One hidden turn or mirror swaps the rows below in pairs. Which row is each named row swapped with?
The rows were stretched afterwards, more along some directions than others.
j_853: [-7 3 11 -12 -15 -25 11 -6 -9 12 11 13 -13 9 -4 32]
j_209: [23 9 -24 -13 20 -1 2 20 0 -10 43 -2 11 -25 -12 5]
j_936: [31 3 -30 -17 -8 -11 -1 -8 -4 -2 13 11 -8 -4 -16 10]
j_97: [-19 14 6 -15 11 2 1 -12 -3 -37 -7 -7 13 3 -23 5]
j_614: [24 -3 -16 -4 17 7 17 11 16 -10 9 -5 12 11 -18 -46]
j_759: [22 -6 25 28 15 1 -12 -6 -1 4 -28 7 -14 -10 22 -54]
j_43: [-20 -12 -42 -15 -2 -15 -6 2 -15 -7 -18 -10 -2 37 -30 30]
j_913: [31 -21 -44 -24 -23 -10 10 15 -8 -9 -33 -23 -25 7 21 -8]
j_569: [11 8 20 2 -28 -11 -1 -13 10 -13 -20 21 18 10 2 -32]
j_989: [16 -15 3 27 5 -10 9 -12 -12 7 -27 10 -19 0 11 -5]
j_873: [3 6 -1 12 -10 -22 5 -12 -16 -6 -14 15 -8 9 -3 -3]
j_574: [9 -9 16 -1 -20 -5 -1 30 -10 -8 -40 17 -8 9 33 -25]
j_271: [-5 -26 -26 -20 -5 -39 -14 27 7 13 -17 28 -7 10 21 5]
j_841: [-1 -7 -52 11 16 -11 23 4 -7 -11 1 -35 -24 12 -15 9]
j_79: [7 1 -5 5 26 4 9 15 11 -1 40 6 -5 -9 18 -9]
j_119: [-26 2 -32 -13 20 9 8 11 7 -32 -2 -23 16 8 -3 -5]
j_55: [24 -4 -3 2 -24 31 33 8 1 -8 -11 -3 -6 8 4 -30]
j_791: [-12 19 -28 -18 20 -20 1 -2 8 -16 34 -26 17 8 -31 22]
j_821: [10 -1 2 16 -23 -17 -5 28 -5 20 -28 11 -12 13 43 -7]
j_187: [-16 -13 -37 -25 6 -5 3 29 3 -8 -1 -31 -9 26 -3 21]
j_219: [0 -11 -21 -40 3 -4 18 -20 -3 -14 -25 0 -4 25 -15 -2]
j_872: [23 14 -27 -13 -9 -1 30 18 7 -13 17 -20 -1 -13 4 -8]
j_465: [29 -1 1 -16 -22 8 -17 8 -2 -5 -13 12 -11 -29 26 -18]
j_95: [15 -3 -6 7 3 -26 4 -8 5 -4 8 29 1 -14 -15 -31]
j_252: [19 -24 -50 -18 16 -4 6 20 4 5 -2 -23 -16 4 0 -8]
j_107: [-22 -14 0 -8 22 -17 -31 3 -4 -8 -24 11 4 11 11 -4]
j_20: [39 -21 -24 -9 -15 -21 -7 40 -25 10 6 8 -19 -2 6 1]
j_161: [24 -11 -12 13 -15 -9 -3 51 -15 -2 9 -16 -8 -8 23 -29]
j_965: [-1 -7 -27 14 14 -30 2 -12 -6 -10 -18 12 1 11 -30 -8]
j_125: [2 15 -20 -3 -1 17 24 -16 3 -19 17 -19 1 1 -34 -10]
j_677: [13 -4 -10 28 0 -7 -22 6 -3 16 -10 5 -19 -6 3 -14]
j_469: [4 6 23 18 -2 22 -3 -8 16 7 17 17 16 -1 -11 -36]
j_908: [21 -10 -7 7 0 19 -3 27 13 16 19 -1 -11 -7 -7 -6]
j_820: [25 -3 -11 2 -53 11 19 30 7 -2 -17 -18 -12 12 12 -20]
j_189: [10 -14 0 14 -32 -16 6 23 6 19 -20 -12 -30 24 32 -2]
j_102: [29 -18 -8 7 -15 14 -7 11 -5 25 -14 15 -40 -26 38 -15]
j_664: [-15 -2 -4 14 -2 -12 -15 16 2 -12 -21 -10 25 10 21 -6]
j_687: [9 -17 2 2 5 -29 -18 8 6 22 -4 28 -9 13 5 12]
j_782: [7 -2 -31 19 2 2 -6 33 15 5 19 -47 -14 1 10 7]
j_720: [21 7 -29 -5 -17 -12 19 19 25 10 -7 -18 -24 6 26 4]
j_194: [14 -8 -37 17 -13 -6 10 0 7 -5 -2 -32 -23 13 20 -29]
j_479: [-24 -11 2 -19 4 -2 -23 -23 0 -5 -7 2 21 19 -24 -16]
j_91: [18 -5 -15 -35 -1 -16 -9 20 -1 -26 -4 -3 7 5 6 -2]
j_971: [-25 -8 -12 -17 10 -29 -9 14 6 -18 -35 18 12 13 10 9]

j_965 is swapped with j_971
j_908 is swapped with j_820
j_569 is swapped with j_687
j_782 is swapped with j_55

One hidden turn or mirror swaps the rows below in pairs. Which row is each named row swapped with?
The rows were stretched afterwards, more along some directions than others.
j_287: [12 -35 17 26 31 -5 -17 26 37 35 -1 16 -1 -11 11 -25 -10 -8 10 6]
j_661: [-13 -31 11 13 -15 34 11 67 33 43 -14 50 -25 22 -4 -58 -96 -31 25 -100]
j_525: [20 0 37 34 -12 -1 -48 4 33 38 -14 1 -15 -14 -28 11 -21 -43 29 -3]
j_291: [-33 -21 8 26 41 47 -2 48 42 98 -20 50 14 25 2 -78 -43 6 45 -51]
j_828: [-57 -38 7 20 37 17 -23 42 46 53 13 6 -19 -47 -8 -21 -57 -43 6 -13]
j_136: [-58 -20 7 21 22 14 -14 30 56 55 1 18 -26 -24 -5 -38 -48 -23 20 -3]
j_515: [-59 -29 8 9 29 6 -20 27 39 53 16 -4 -7 -31 0 -25 -58 -19 22 -9]
j_177: [-12 3 15 21 5 -7 -27 9 27 25 -30 9 1 -8 -35 6 -34 -42 28 2]
j_379: [-39 -30 9 31 36 3 -19 14 37 51 13 2 -12 -32 3 -23 -40 -19 2 4]
j_573: [-51 -33 7 22 41 25 -9 39 35 57 3 8 -9 -44 -5 -33 -57 -38 14 -8]
j_745: [0 -14 47 6 32 65 3 42 0 90 -36 -2 -8 18 -13 -36 -40 -20 20 -58]
j_478: [49 0 46 19 -5 46 -12 21 3 70 -32 14 -4 38 -15 -37 -25 -18 38 -54]
j_71: [-19 -5 -3 5 -10 39 -23 48 41 38 -4 31 -2 3 -35 -29 -51 -30 30 -34]
j_546: [23 16 38 30 -14 -1 -37 -2 21 36 -31 8 -18 -4 -28 9 -15 -32 34 -5]
j_859: [13 -22 45 9 40 57 -8 37 0 95 -27 0 12 15 -12 -36 -55 -16 29 -47]
j_663: [-9 -13 17 6 -21 -32 -49 33 49 5 5 39 -37 -9 -22 14 -66 -7 12 -25]
j_153: [-4 12 -8 -1 -17 31 -33 37 55 17 -7 45 -1 -7 -25 -13 -22 -16 24 -21]
j_223: [-23 -17 20 14 52 41 7 21 30 81 -41 57 20 32 2 -71 -33 8 50 -32]
j_709: [-14 -35 16 31 -2 44 12 62 39 53 -17 45 -45 12 -5 -70 -76 -42 24 -95]
j_322: [-5 -17 4 34 0 14 -28 19 15 84 -25 7 -3 33 -37 -24 -74 -16 23 -55]
j_890: [-65 -16 0 16 50 24 -19 39 39 77 -21 33 19 16 -7 -47 -33 12 32 -44]
j_912: [-28 -17 -21 19 7 8 5 32 40 37 -21 39 -25 -26 -28 -9 -77 -36 7 -5]
j_688: [-5 -12 -23 24 -31 8 10 18 56 8 -6 54 -16 -6 -3 -32 -60 -29 15 -13]
j_10: [-40 -35 -13 36 18 7 5 26 46 59 -25 63 -4 14 -24 -58 -111 -16 23 -45]
j_216: [-38 13 1 -5 -11 29 -28 38 34 30 -23 24 -23 -7 -57 8 -43 -23 13 -39]
j_104: [-7 2 33 7 -22 -22 -48 21 31 34 2 30 -59 17 -22 10 -43 12 16 -39]
j_540: [-70 -29 0 10 32 -4 -15 34 43 43 15 9 -19 -38 -11 -6 -61 -32 3 -7]
j_684: [-22 -14 9 36 13 0 -27 12 21 78 -42 18 21 21 -45 -14 -82 -10 38 -26]
j_921: [-44 -37 1 16 47 37 -21 53 33 82 0 16 15 24 4 -63 -34 -4 26 -63]
j_149: [-12 -31 41 19 -17 -17 -48 40 49 7 19 19 -25 -5 -16 -4 -48 -12 16 -43]
j_371: [-24 -9 -14 17 28 41 -30 51 42 83 -10 43 31 21 1 -57 -35 5 44 -44]
j_954: [-6 -24 17 13 -13 10 -9 68 33 17 4 40 -25 36 -2 -41 -74 -20 19 -116]
j_914: [-40 -17 -10 27 9 21 20 19 34 69 -44 68 -19 24 -29 -55 -109 -8 26 -56]
j_739: [9 28 24 14 -29 -3 -38 -9 28 31 -24 2 -8 8 -31 10 -14 -21 44 -10]
j_491: [16 -6 33 30 -8 -12 -39 -4 33 35 -1 -4 3 -10 -20 12 -23 -34 30 13]
j_578: [-12 -7 23 27 16 1 -16 24 15 94 -55 40 -4 34 -41 -23 -88 -5 49 -39]
j_166: [-10 -22 -20 24 -6 1 1 40 47 10 -20 36 -12 -12 -25 -21 -56 -39 5 -21]
j_822: [4 10 42 23 -1 -12 -41 -7 28 55 -37 1 -17 1 -34 8 -28 -25 44 23]
j_738: [15 -9 20 8 35 60 -8 31 -9 96 -19 -1 12 21 -18 -31 -47 -12 22 -50]
j_946: [2 2 5 25 2 -7 -47 19 15 88 -35 27 2 29 -34 -4 -75 5 39 -30]
j_408: [-26 0 7 14 47 29 -7 11 31 79 -40 58 7 32 -9 -52 -20 15 38 -28]
j_719: [-12 -18 12 0 42 1 -8 5 19 55 -20 21 1 -14 6 -7 -29 -5 24 38]
j_527: [-49 -14 -13 22 10 -13 11 17 50 34 -35 77 -19 30 -18 -48 -89 1 26 -52]
j_81: [-12 12 4 22 -3 22 -37 -3 18 107 -48 26 -8 21 -36 -5 -83 -3 61 -15]
j_729: [24 -23 43 26 41 65 -4 26 -1 111 -38 5 -11 10 -9 -49 -33 -28 38 -33]
j_552: [-9 -42 43 19 -3 31 7 71 29 36 -19 20 -18 21 -11 -48 -89 -45 21 -96]
j_199: [26 -9 35 7 24 67 -2 30 -1 100 -33 16 8 24 -3 -46 -33 -11 39 -45]
j_447: [-24 -16 0 21 60 35 8 -1 30 89 -36 44 32 19 -5 -64 -40 10 39 1]
j_855: [-42 -3 -1 11 35 50 -30 27 41 103 -17 37 9 15 9 -48 -35 10 62 -27]
j_796: [-16 -16 22 10 -16 28 2 71 41 22 -17 50 -29 31 -12 -46 -78 -28 22 -119]
j_884: [23 -25 29 27 20 -4 -23 19 41 34 -2 26 -2 -7 14 -17 -6 -11 28 12]
j_351: [-43 -40 8 6 17 39 15 74 29 52 -5 36 -31 9 -4 -63 -92 -29 10 -94]

j_478 is swapped with j_351
j_796 is swapped with j_859
j_546 is swapped with j_573
j_663 is swapped with j_153
j_890 is swapped with j_684
j_709 is swapped with j_729

